In the rows, 128 means zero.
Named moves, each a turn or a mirror, and the order they were made in; the first pair answered:
move Y:
[139 124 138 130 139 160 107 128 143 110] |-> [108 121 119 116 142 122  99 133 128 103]
[129 159 154 105 128 153 106 114 111 120] |-> [114 157 145  97 130 134 103 116 103 117]
[111 102 138 129 172 111 117 171 108 108] |-> [146 106 160 146 169 153 125 166 125 115]
[105 137 138 111 139 111 106 128 112 119] |-> [140 139 159 127 135 154 114 122 128 126]
move D:
[139 134 140 130 134 127 146 144 124 134] |-> [141 135 137 128 133 134 143 146 131 130]
[129 165 100 105 116 119 119 144 126 129] |-> [122 159 103 108 124 101 127 144 115 134]
[121 151 121 147 113 173 125 112 129 100] |-> [104 142 135 155 125 120 143 100  88 124]
[122 137 148 113 124 151 113 142 129 111] |-> [115 134 158 117 127 123 122 134 103 127]
move V:
[134 111 165 157  98 159 113  87 129 145] |-> [148 155 156 131  91 167 113 103 121 155]
[129 124 185 168 102 144 102 116 146 123] |-> [143 168 175 143  94 151 102 131 138 134]
[127 154 157 110 125 123 126 138 116 153] |-> [111 107 166 138 134 116 126 121 125 143]
[134  81  79 118 108 129 128  91 188 138] |-> [152 135  68  87  98 140 127 111 179 152]
move F:
[115  96 137 129 120 106  95 109 118 121] |-> [133 132 113 114  86 122  98 114 125 133]
[165 130 158 134 122 124 156 127 129 159] |-> [134  92 175 136 146 128 118 123 132 125]
[ 87 145  87  85  95 123 119 142 128 103] |-> [112 153  94 106 108  92 180 144 114 141]
Pairs:
(two moves a pair)
[146 126 128 147  95 159 117 110 131 144] |-> [101  97 122 138 121 128  93 113 123 116]	D then F
[124 130 113 130 107 131 137 133 120 138] |-> [125 127 107 129 112 136 137 139 132 128]	D then D
[130 153  74 107 103 124 129 149 135 121] |-> [156 145  88 125 115 151 147 152 157 121]	F then D
[161 146 157 118 147 148 130 123  77 150] |-> [117 102 147 128 158 103 123 112  71 134]	Y then V
[127 151 150 119 138 129 117 140 109 118] |-> [128 155 137 114 137 131 119 147 118 114]	D then F
[177 144 151 151  78 170 115  83 102 183] |-> [159 176 111 110 169  85 173 157  91 175]	D then V
[131  97 142 149 148 118 150 126 141 135] |-> [141 158 124 109 138 116 148 149 125 147]	Y then V
[145 117 181 120 135 158  93  86 118 117] |-> [109 139 148  85 134 108  82 103  93 114]	V then Y
[124 137 124 107 141 129 124 140 118 122] |-> [128 109 138 131 145 141 127 128 130 117]	Y then V
[128 105 125 161 157 147 134 108 122 110] |-> [132 168 101 116 148 138 129 133 103 122]	Y then V
[ 94  85 127 157  83  97 115  82 100 136] |-> [ 93 124  82 113 150  63 152 155 120 114]	V then D
[124 122 157 147 103 124 119  89 102 147] |-> [128  91 143 158 156 131 144 121 152 112]	D then Y
[148 104 140 161 118 101 164 106 111 153] |-> [172 149 103 123 129 144 160 153 156 126]	D then V
[114 120 136 160 125  92 154 118 122 136] |-> [137 152 110 135 120 146 141 146 165 112]	D then V
[143 143  86 124 125 155 137 160 177 104] |-> [123  96 118 147 174 128 145 154 166  95]	F then F
[100 109 148 136 162  91 111 120  95  99] |-> [130 144 128 114 139 163  87 140 141  76]	D then V
[125 163 142 102 162 131  94 123  88 126] |-> [152 172 151 114 158 146 112 121  94 140]	Y then F
[153 177 138 101 134 130 129 133  96 155] |-> [143 139 170 122 172 122 132 127  92 145]	F then Y
[107 118 107 149 137  87 154 144 123 115] |-> [123 148 127 147  87 109 134 117  94 146]	D then D
[109 144 108 116 121 103 114 118 123 122] |-> [121 143  96 117 130 116 127 130 148 113]	F then D
[109  77 135 171 112 144 108  87 155 101] |-> [160 161 149 149 150 106 184 125 107 164]	V then F
[127 181  83  76 122  99 160 163 138 137] |-> [155 182 128 103 121 102 185 141 111 175]	Y then D
[101  99 113 151 133 108 123 114 116 115] |-> [120 145 117 131 149  98 145 135  95 137]	V then F
[133 163 111 130  74 104 132 113  74 189] |-> [121 163 139 120 124  88 127 127  51 183]	F then V
[132 125 131 117 151 103 125 156 144  97] |-> [139 144 120 107 136 112 122 161 146 100]	V then F
[105 105 125 133 108 103 138  96 103 141] |-> [146 151 133 121  98 145 144 108 108 156]	V then Y
[125 164 154  76 166 123 119 128  91 127] |-> [131 100 185 127 175 145 126 101 117 117]	V then Y
[114 104  93 138  86 111 105 112 129 112] |-> [123  95 106 156 108  86 141 112 118 131]	F then F
[131 125 111 118 122 152 120 137 154 111] |-> [121 116 138 134 105 121 122 106 107 143]	D then V
[104  79 144 152 110 125 106  92 118 128] |-> [ 93  88 115 141 117  82 130 107 112 134]	F then D
[110 109 107 143 116 122 149 138 135 154] |-> [129 131 110 137 112 140 151 143 136 162]	Y then V
[107 108 129 141 111  97 130 111 115 138] |-> [123 103 116 140 123 139 127 131 163 108]	D then Y
[ 95 115 106 124 113 131 102 127 134 106] |-> [131 134 121 129 107 171 108 129 145 116]	Y then V
[144 125 151 152 145 111 174 121 103 152] |-> [112 103 158 135 135 159  91 113 120 100]	F then D
[126 108 133 143 178  79 165 125 108 136] |-> [171 160 140 129 166 122 172 138 112 153]	V then Y
[167 150 124 150 140 160 167 150 134 135] |-> [149 113 144 176 140 133 172 123 114 145]	D then V
[170 136 146 149 108 175 149 124 131 164] |-> [143  87 161 166 127 172 128 112 138 138]	V then F
[134 126  94 117  92  97 146 107 102 162] |-> [127  84  91 120 133 146 119 129 165  98]	F then D
[ 94  90 133 172 142  94 131  99  93 132] |-> [ 98 152  97 118  91 146  74 114 106 114]	F then V
[129 142 113 119  96  97 134 120  98 155] |-> [146 101 140 157 101 127 141 101 121 150]	Y then V
[106 134 118 106 131 105 112 138 119 119] |-> [111 142 124 105 115 115 105 130 112 127]	D then D
[131 144  92 102 124 160 116 144 172 103] |-> [106 103  92 120 131 139 114 133 174  91]	Y then V
[140 102 157 151 153 134 140 112 115 131] |-> [103  99 121 128 156 103 124 127 116 109]	D then Y
[111  99 105 136 103 142  93 119 123 105] |-> [135 101 118 161 124 105 159 120 106 144]	F then F
[123 140  98 120 111 117 139 134 139 135] |-> [123 123 106 133  98 131 129 120 147 131]	V then D
[ 94 113 137 104 155 106  86 139 117 113] |-> [135 118 185 133 149 133 108 117 103 149]	Y then D
[ 84 133  90  93 154  95 117 164 122 114] |-> [114 173  82  83 108 136 111 158 129 130]	F then D
[150 169 151 105 119 173  99 128 104 145] |-> [143 132 135 131  85 183  94 104 130 136]	V then F
[140 159 111  98 124 169 108 155 144 113] |-> [148 134  96 127  92 168 129 135 163 124]	V then F
[125 138 121 129 100 134 114  98 127 139] |-> [102 122 105 123 123 113 110 111 135 117]	D then F
[148 151 164 127 165 135 138 134 100 146] |-> [122 126 154 121 144 165  83 122 123 108]	V then F
[129 131  97 136 106 107 150 123 136 144] |-> [137 126 105 143 114 113 159 123 141 146]	Y then D
[108 159 121 115 161  90 151 126 122 148] |-> [146 158 144 134 165 135 163 125 145 152]	Y then D
[129 105 137 152  89 128 120  91 121 145] |-> [112 101 100 132  98 134 104 115 154 108]	D then F
[121 119 156 116 130 138 108 140 142 104] |-> [146 155 144 111 115 134 135 148 136 130]	V then F
[113 128  93 124  64 108 116 105 115 138] |-> [127 140 104 128  85  86 151 113  98 161]	F then V
[136 125 122 118 114 122 143 121 145 135] |-> [129 108 130 125 126 118 141 117 144 129]	V then F
[146 151 139 115 134 139 129 142 129 132] |-> [114 107 135 129 144 108 124 129 128 119]	Y then V
[104 122  90 111  92 134  93 113 146 105] |-> [165 141 112 145  99 135 170 112 143 157]	Y then F
[114  91 108 138 112 186  89 123 182  85] |-> [151  93  96 175  91 160 163 112 184 133]	F then V
[137  63 100 157 105 143 126 103 162 114] |-> [118  75 106 149  81 109 117  84 116 140]	D then Y
[126 100 110 135 139 135 139 130 171 107] |-> [136 133 127 128  83 154 114 101 136 139]	Y then D
[ 99  91 106 140 152 114 135 146 136  98] |-> [133 128  94 129 110 166 125 147 158 103]	F then Y
[119 128 123 148 156 111 162 136 111 135] |-> [138 151 109 133 142 157 147 151 141 121]	V then D
[119 123 155 111 152 143  94 126 117 104] |-> [126 165 116  91 117 128 107 135 112 123]	F then Y
[131 109 149 138 135 115 170 134 125 141] |-> [138 107 143 133 133 154 151 141 155 117]	D then F
[145 159 193 137 156 169 137 128 128 124] |-> [ 98 146 175 125 177  95 142 133  97 122]	D then Y
[113  78 108 140  97  75 151 104  79 175] |-> [138  83  51 123 111 140 154 155 178 116]	D then F
[115 139 109 125 107 119 149 132 117 142] |-> [133 116 144 149 128 145 154 124 126 139]	F then Y
[151 113 111 112 131 135 151 159 176 116] |-> [130 105 102 107 134 112 147 159 169 111]	V then Y
[ 94 109 102 116  89 138  82 103 137 103] |-> [143 152  89 125  70 123 151 109 129 158]	F then Y
[117 125  77 110 119  79 154 138 137 134] |-> [166 131 129 143 110 117 177 114 127 171]	Y then D
[144 133 144 117  96 127 137 128 127 134] |-> [116 107 140 113 123 112 123 136 134 106]	D then F
[119 110 146 129 154 148 104 129 138 108] |-> [129 138 157 122 127 151  97 117 111 133]	D then V
[114 100 133 124 147 158 104 133 158 102] |-> [120 153 152 105 122 124 110 121  89 156]	V then D
[103 163 103  77 140 120  94 159  96 108] |-> [104 112 119 113 108 168  63 122 128  89]	V then D
[188 127 165 151 137 157 148 117 129 146] |-> [184 143 159 138 157 130 164 134 115 152]	D then V
[139 118 159 154 134 139 121 129 119 115] |-> [139 115 158 154 136 140 122 131 122 111]	D then D
[124 157 118 115 112  86 137 123 124 139] |-> [143 114 150 157 117 119 146 103 149 135]	Y then V
[165 152 134 157  76 154 135 116 140 120] |-> [158 111 150 181 133 127 165 125 147 110]	F then D
[135 149 126 123 154  99 152 152 131 128] |-> [134 154 140 114 119 153  96 135 135 112]	F then D
[140 139 139 136 114 144  64 120 126 101] |-> [149 141 120 150 151  72 148 142 115 134]	F then D
[118 114 121 144  96 126 129 108 132 133] |-> [111 111 110 138 103 124 127 117 142 122]	D then F
[109 123  99 148 105  54 175 111 114 163] |-> [132 131  61 129 113 130 157 151 198 108]	D then V
[144 111 146 145 119 156 120 120 132 124] |-> [135  97 140 147 143 139 131 129 139 114]	D then D
[140 122 144 133 160 147 145 132 112 136] |-> [107 127 119 106 144 141 106 136 111 114]	Y then F
[135 146  88 104 143 159 130 147 156 109] |-> [140 129  80 124 126 157 145 135 167 117]	V then F
[101  96  81 116  84 129  89 116 164 101] |-> [142 130  95 113  76 175  97 124 173 114]	Y then V
[124 103 118 144 108 148 110 111 111 136] |-> [113 110 108 133 142 106 134 132  97 140]	V then D
[125 104 137 114 131 152  94 113 138 112] |-> [124 135 124  91 126 144  92 126 127 118]	Y then V
[129 124 156 149 102 141 106 128 118 146] |-> [108 120 126 131 110 137  89 145 137 117]	D then F
[136  88 126 143 111 155 118 118 172 106] |-> [156  94 132 159 121 131 165 120 161 136]	F then F
[148  56 157 194 154 155 160 104 148 136] |-> [ 64  69  88 127 119 121  74 115 138  86]	F then Y
[136 121 140 132 146 148 132 133 143 126] |-> [129 116 145 135 152 125 140 129 126 136]	D then D
[113 120 135 128 113  90 135 112 123 141] |-> [113 134 122 114  94 107 118 113 131 135]	F then F
[113 113 128 139 135 114 131 122 120 143] |-> [129 136 112 122 130 147 122 140 144 129]	D then V
[114 122  86 132 131 128 136 141 168  98] |-> [134 137  93 131 127 149 140 144 172 104]	Y then V
[134 107 127 161  99 131 144 131 167 129] |-> [120 119 112 145  78 126 123 128 160 125]	Y then D
[ 71 103  85 123 106 114  78 106 137 120] |-> [145 156 111 123  91 193  91 116 155 143]	V then Y
[129 151 163 126 114 134 140 108  87 162] |-> [130 114 145 138 177 136 169 145 144 118]	D then Y
[115 160 132 104 137 133 106 146 118 133] |-> [117 106 156 145 145 148 110 123 138 123]	V then Y
[120 115 169 137 106 154  85 120 109 126] |-> [124 166 148 100 133 123 108 159  92 135]	D then V
[117 135 137 116  79 137 100 139 148 134] |-> [ 93 122 137 116  96  94 106 139 125 136]	D then F
[134 136 114 129 135 110 167 137 124 143] |-> [123 153 120 101 147 124 134 149 117 123]	F then V
[114 133 132  97 133 126  77 136 111  83] |-> [130 131 173 121 138 109 103 116  74 122]	Y then D
[151 153 149 122  98 130 173 139 126 153] |-> [133 118 141 134 134 105 189 150 141 134]	D then V
[111 128 101 131 134  56 128 121 114 136] |-> [187 151 142 155 124 145 145 117 144 154]	V then Y
[139 130  92 128  83 146 115 120 156 135] |-> [137 120  97 143 109  95 161 122 136 158]	Y then F
[125 154 103 103 141 145 112 160 173 104] |-> [127 102 120 154 160 108 164 141 173 122]	F then V
[131 165 109  88 170 127 149 187 148 117] |-> [102  55 161 166 138 126 127 106 142 117]	D then V
[100 115 104 128 108  90 145 123 117 130] |-> [135  94 151 160 125 146 147 112 139 126]	Y then F
[143 147 107 108 134 144 125 160 153 116] |-> [142 124 100 127 116 146 128 146 166 115]	V then F
[135  88 115 136  92 156  98 119 157 108] |-> [122 132  89  96  86 129  91 139 135 114]	V then Y
[132 160 105 108 100 121 121 129 115 143] |-> [124 137 113 123 139  87 151 136 110 143]	Y then D
[157 107 132 162 112 161 143 103 150 124] |-> [144 100 148 169 117 131 149  91 121 139]	F then D
[105 155 129  88 130 117  82 138  91 112] |-> [142 108 173 143 132 175  94 112 127 110]	V then Y
[145 133 132 136 132 147 138 132 136 130] |-> [114 120 123 128 144 113 129 135 123 121]	F then Y
[147 132 152 148 114 124 155 110 106 159] |-> [139 166 153 109 122 143 115 129  97 141]	F then V
[103 119  84 106  88 101 142 105 129 177] |-> [104 116  62  97 113 110 149 132 161 151]	D then V
[112  85 141 122 147 114 100 130 122 103] |-> [160 129 130 116 103 169 105 132 145 121]	Y then F
[170 156 214 161 123 150 101 103 128 128] |-> [ 95 163 161 115 129  55  82 121  87 115]	Y then V
[133 111 143 135 166 121 114 122 140 127] |-> [145 153 138 114 156 124 114 132 125 142]	V then D
[154 121 146 134 175 156 127 150 146 127] |-> [147 111 139 135 164 166 112 144 155 116]	F then V
[118 154 138 115 148 146 106 142 131 137] |-> [124 157 136 122 157 127 132 146 127 149]	F then D
[ 93 152 116  73 124  94  75 146 103 132] |-> [183 149 182 135 144 153 146 133 123 175]	Y then F
[167 117 157 161 118 168 137 129 162 120] |-> [146  94 154 168 156 123 159 139 155 116]	D then D
[ 87 100 146 131 154 113  83  98 123 106] |-> [ 99 102 115 141 100 131  85  84 148 112]	F then V
[146 151 133 131 143 174 119 135 123 110] |-> [149 150 142 143 153 137 153 132  99 136]	F then D
[150  98 153 164 118 146 166 113 125 140] |-> [127  83 142 149 121 169 123 120 148  99]	D then F
[134 130 133 168 113 138 115  96 120 124] |-> [118 157 111 139 111 112 109 110 103 126]	V then Y
[144 143 122 158 130 117 122 136 104 131] |-> [143 128 115 162 140 129 121 143 128 112]	V then D
[141 139 116 125 119 149 145 138 151 125] |-> [126 125 116 130 142 114 160 141 139 128]	D then D
[120  88  81 146 174  75 216 155 179 135] |-> [153  79 106 171  79 191 150  99 213 130]	D then V
[135 117 119 136 106  73 143 103 124 134] |-> [136 162 112  95 102  95 112 123 117 125]	F then V
[116 129 155 106 173 121 114 138 105 108] |-> [124 145 165 105 147 134 104 124  90 124]	D then D
[120 118 103 130 154 111 134 147 143 142] |-> [117 127  98 116 147 123 114 150 145 133]	F then V
[104 103 173 124 104 147  67 115 137 116] |-> [157 175 161 113  95 126 138 135 115 178]	V then F
[108 140  55 110  89 107 121 129 145 121] |-> [101 135  59 112  99  88 129 128 134 126]	D then D
[113 108 133 114 158 149 101 125 120  95] |-> [154 142 125 128 149 124 171 132 108 148]	F then F
[141 142 184 126 117 167  90 107 103 145] |-> [101 148 147 103 118  93  98 117  74 151]	F then Y
[127  86 148 160 144 102 141 114 130 137] |-> [144 110 158 157 104 134 121  96 120 153]	D then D
[153 127 114 161 118 102 158 138 164 138] |-> [143 139 101 145 117  84 154 146 153 138]	V then Y
[ 90 124 156 117 114  91  94 133 100 134] |-> [146 143 185 133 108 156 106 131 122 147]	V then Y
[ 88  62 118 140 136 119  86 116 129 104] |-> [127  75 163 163 115 148  97  90 108 141]	Y then D
[108 147 187 100 148 134  92 144  86  78] |-> [150 180 178 113 138 109 163 150  74 131]	F then F
[121 144 128 105 144 115 105 128  98 132] |-> [121 142 112 105 115 130  92 120 113 127]	V then F
[155 145 114 135  99 148 150 131 140 145] |-> [151 112 137 152 130 159 148 129 152 127]	F then D
[132 155 130 111 131 111 116 154 102 123] |-> [119 112 144 137 147  97 123 141 105 116]	F then V
[141 142 135 117 140 120 125 138 119 130] |-> [140 136 134 118 147 123 123 142 126 122]	D then F
[130 106 110 124 122 123 128 113 142 114] |-> [138 122 111 124 106 118 135 107 130 131]	F then D
[ 99 112 151 143 122  92 109 105 100 140] |-> [132 122 166 149 105 153  95 100 124 136]	Y then F
[124 141 123 112 158 125 126 148 125 123] |-> [124 148 132 113 145 119 125 136 104 139]	D then D
[156 158 142 125 116 186  77 107 151 114] |-> [120 109 174 160 135 106 100  73  95 142]	V then D
[ 52 112  78 112 148  74 107 144 141 111] |-> [143 179  86 134  97 105 182 135 137 191]	D then F
[129 157 108 117 105 138 110 125 118 135] |-> [126 128 104 141  93 134 119 110 131 134]	V then F
[122  95 150 141 122 132 141 105 126 123] |-> [104  92 133 130 127 118 134 114 130 110]	D then Y
[108 140 144 103 164 114 126 143  94 123] |-> [138 138 165 121 167 147 139 140 108 130]	Y then D
[104 102 119 135 113 113 118 102 118 143] |-> [117 129 127 126 132 100 139 116 100 159]	V then F
[103  99 145 135 144 108 103 119  97 130] |-> [120 120 147 129 112 150  83 111 106 133]	D then D
[106 101 154 120 181 123 128 142 120 111] |-> [142 124 173 124 143 179 113 125 124 126]	Y then D
[150 144 154 116 123 148 116 135 103 109] |-> [145 108 164 144 134 131 133 122 106 112]	F then V
[151 155 161 127 111 170 126 117 110 140] |-> [131 123 180 136 137 163 113 113 107 122]	F then F
[103 143 118 120 120  83 133 126  95 144] |-> [ 85 122 118 120 115  96 104 119 105 122]	V then F
[106 120 146 158 109 116 125 112  99 123] |-> [115 106 133 161 134 140 133 133 144  95]	D then Y
[134 116 151 130  91 117 115  89 115 159] |-> [126 108 152 129  98 111 111  89 113 153]	F then Y
[105 102 126 126 127 119  99 128 121 102] |-> [121 134 123 110 107 141  90 131 117 111]	D then V
[179 144 105 141 116 148 169 143 162 144] |-> [174 165 127 119 158 137 164 163 139 142]	F then V
[ 95 169 126  69 118 111 100 152  88 123] |-> [138  87 189 152 126 182 117 110 138 117]	V then Y
[116 134 157 115 161  86 120 116  87 132] |-> [156 168 107  98 141 146 130 152 158 111]	D then F
[136 107 183 150 176 125 147 119  92 149] |-> [150 137 149 120 201 146 153 164 129 122]	V then D
[128 114 101 148  83  83 154 129 138 154] |-> [134 172 102 100  94  96 130 157 119 152]	F then V
[151 111 134 147 135 128 139 138 134 129] |-> [144 112 142 139 148 129 129 143 129 121]	V then F
[110 120 123 118 141 110 113 132 124 110] |-> [131 142 115 120 130 102 145 136 120 136]	F then F
[110 115 128 143 175 146  85 138 114 113] |-> [130 149 128 129 168 164  88 148 111 122]	Y then V
[147 104 120 147 137 126 159 117 152 126] |-> [144 120 104 129 113 150 132 119 162 114]	F then F
[ 82 115 152 119 128 111  87 107  85 125] |-> [107  90 175 150 172 119 126 115 106 125]	Y then D
[126 129  65 135  96  91 164 137 153 154] |-> [135 129  66 138  77 123 149 130 168 147]	V then D
[104 147  73 108  93 117 115 143 151 106] |-> [125 150 131 140  90  92 146 107  91 166]	Y then D
[154 164 127  78  87 162 112 119 132 113] |-> [131 124 104  84 154 123 141 153 163  77]	D then D
[135 168 106  88 100 154 100 146 140 132] |-> [159 146 112 120 151 132 169 165 158 142]	F then D
[135 102 149 147 123 123 135 102 129 137] |-> [113 111 126 123 104 126 102 105 131 120]	Y then F
[162 134 118 126 112 144 137 154 153 119] |-> [122 100 106 131 120 102 130 146 144 105]	V then Y
[ 95 118 125 131  72 116 102  71  94 126] |-> [147  88 144 166 126 177 143  97 165 100]	D then Y
[106  95 108 142  95 124 134 104 148 128] |-> [136 153 103 114  84 149 136 122 142 144]	Y then V
[131  83 142 140 166 128 126 136 136 119] |-> [148 153 124  98 154 135 124 162 121 135]	Y then V
[100 117  91 122 113  95 140 130 134 119] |-> [115 144  85 109  96 123 129 134 140 121]	V then D
[104 111 168 163 104 145  83 103 124 113] |-> [104 175 141 115  95 129  78 129 101 124]	V then Y
